In the data rows, the value 128 means zero.
Some points:
[ 88 149  92 139  96  73 181 205 162]
[139  98 100 119 183 160 168 198  70]
[162  97 105 132  43 148 161 234 111]
[177  68 117 103  95  96 174 236 117]
[200  86 133 121 176 165  57 131  89]
[188  46 144 129 167 176 106  77 103]
[222  93 120 112 134 149  88 158  92]
[185  55 138 107 170 188 139  74  97]
[143 166  89 150 102  98  61 222 147]
[226  88 129  74 121 110 140 132 125]
[149  48 130 103 104 129 235 170 109]
[223  81 139  95  75 145 122 113 130]
[183  42 138  91 127 135 199 141 106]
[127 140  95 119  59  88 181 229 151]
[216 114 113  97  83 165  95 182 108]
[ 91 138  82 158 138  80 160 215 144]
[211  90 127  92  55 131 131 188 126]
[211  53 137 120 117 161 106 147  98]
[207  62 129 112  97 164 118 181  96]
[202  42 148 116 118 167 125  85 119]
[ 64 152  87 160 172  89 151 183 143]
[173  93 114 165 141 161  32 192 101]
[224  93 124  77  90 139 145 137 122]
[201  69 133  96 126 197 128 128  90]
[ 75  85 110 161 164  73 219 142 146]
These points spread out most along one direction. Where along it does each point below lie, from 0 to 99? The average is 50, and the first point in the table lies past the average.
[ 91 138  82 158 138  80 160 215 144] ~ 77
[226  88 129  74 121 110 140 132 125] ~ 41
[173  93 114 165 141 161  32 192 101] ~ 45
[207  62 129 112  97 164 118 181  96] ~ 41
[ 75  85 110 161 164  73 219 142 146] ~ 71
[ 64 152  87 160 172  89 151 183 143] ~ 76
[222  93 120 112 134 149  88 158  92] ~ 38
[143 166  89 150 102  98  61 222 147] ~ 66
[162  97 105 132  43 148 161 234 111] ~ 60
[149  48 130 103 104 129 235 170 109] ~ 55
[223  81 139  95  75 145 122 113 130] ~ 37
[139  98 100 119 183 160 168 198  70] ~ 55
[211  53 137 120 117 161 106 147  98] ~ 36
[ 88 149  92 139  96  73 181 205 162] ~ 79
[127 140  95 119  59  88 181 229 151] ~ 75
[188  46 144 129 167 176 106  77 103] ~ 30
